[[  3  18  -2 -36  18  14  -3]
 [-11  59  -3  -9 -12  28   2]
 [  7   8   9  29  15  23  -2]
 [ -9  -5  -9   3  40   8  10]]
->
[[-11  59  -3  -9 -12  28   2]
 [ -9  -5  -9   3  40   8  10]
 [  3  18  -2 -36  18  14  -3]
 [  7   8   9  29  15  23  -2]]

[[ 32 -17 -13 -20  12  18   7 -17 -16]
 [ 62 -11 -31 -20 -47  32   3 -20 -11]
 [-82  18  29  28  39 -46  -3  22  13]
 [ 65 -15 -44 -29 -60  52   6 -27 -17]]
->
[[-82  18  29  28  39 -46  -3  22  13]
 [ 32 -17 -13 -20  12  18   7 -17 -16]
 [ 62 -11 -31 -20 -47  32   3 -20 -11]
 [ 65 -15 -44 -29 -60  52   6 -27 -17]]

[[-16  55 -13  -2 -32  14  19  24   5  -5  40 -19 -29 -30]
 [ 17  11   1 -54 -34 -24  -7  11 -21   5  35 -26 -17   8]
 [-35  30 -12 -21 -15 -26 -31   6  59 -37   3 -41  -1  -4]]
->
[[-35  30 -12 -21 -15 -26 -31   6  59 -37   3 -41  -1  -4]
 [-16  55 -13  -2 -32  14  19  24   5  -5  40 -19 -29 -30]
 [ 17  11   1 -54 -34 -24  -7  11 -21   5  35 -26 -17   8]]

[[ 20  25   0 -53 -22 -28  26   7]
 [-36 -44 -34  32  -7 -46 -16   1]
 [-39  -1 -19 -34 -23 -30  25  46]
 [  1 -27  32  47 -13  13 -34 -31]
 [ 64 -12  18  -2 -10 -19 -23 -44]
 [ 30 -25 -32 -18  -5 -60  -3 -25]
 [ -1  27  72 -18 -28  52 -10   0]]
->
[[-39  -1 -19 -34 -23 -30  25  46]
 [-36 -44 -34  32  -7 -46 -16   1]
 [ -1  27  72 -18 -28  52 -10   0]
 [  1 -27  32  47 -13  13 -34 -31]
 [ 20  25   0 -53 -22 -28  26   7]
 [ 30 -25 -32 -18  -5 -60  -3 -25]
 [ 64 -12  18  -2 -10 -19 -23 -44]]

[[ 19  28 -27  -5  19  -3 -47 -28  15  18  19  11  11  -3]
 [ 20 -32  23 -16  23 -24  34  17  16 -18  19  12 -10   8]
 [-19  67   7 -11 -35  13   1  10  -7  35 -29  -1  21  -8]
 [  3  28 -48 -31  -3   1 -14 -17  -4  26   7  -2  10   6]]
->
[[-19  67   7 -11 -35  13   1  10  -7  35 -29  -1  21  -8]
 [  3  28 -48 -31  -3   1 -14 -17  -4  26   7  -2  10   6]
 [ 19  28 -27  -5  19  -3 -47 -28  15  18  19  11  11  -3]
 [ 20 -32  23 -16  23 -24  34  17  16 -18  19  12 -10   8]]

[[ 43  13 -57 -32  43 -45 -42 -41  45  22  39  38]
 [  6  70 -36 -22  -1  -8 -17 -22  11  54   6  25]
 [ 14  51 -35 -31  11  -7 -17 -28  16  45  13  17]
 [ 28  43 -48 -32  30 -21 -20 -24  31  34  29  23]
 [-43   5  43  29 -46  43  40  24 -39 -12 -46 -31]
 [-49  66  40  33 -53  80  37  32 -49  24 -58 -40]
 [-34 -52  42  30 -21  12  24  29 -24 -39 -17 -24]]
->
[[-49  66  40  33 -53  80  37  32 -49  24 -58 -40]
 [-43   5  43  29 -46  43  40  24 -39 -12 -46 -31]
 [-34 -52  42  30 -21  12  24  29 -24 -39 -17 -24]
 [  6  70 -36 -22  -1  -8 -17 -22  11  54   6  25]
 [ 14  51 -35 -31  11  -7 -17 -28  16  45  13  17]
 [ 28  43 -48 -32  30 -21 -20 -24  31  34  29  23]
 [ 43  13 -57 -32  43 -45 -42 -41  45  22  39  38]]
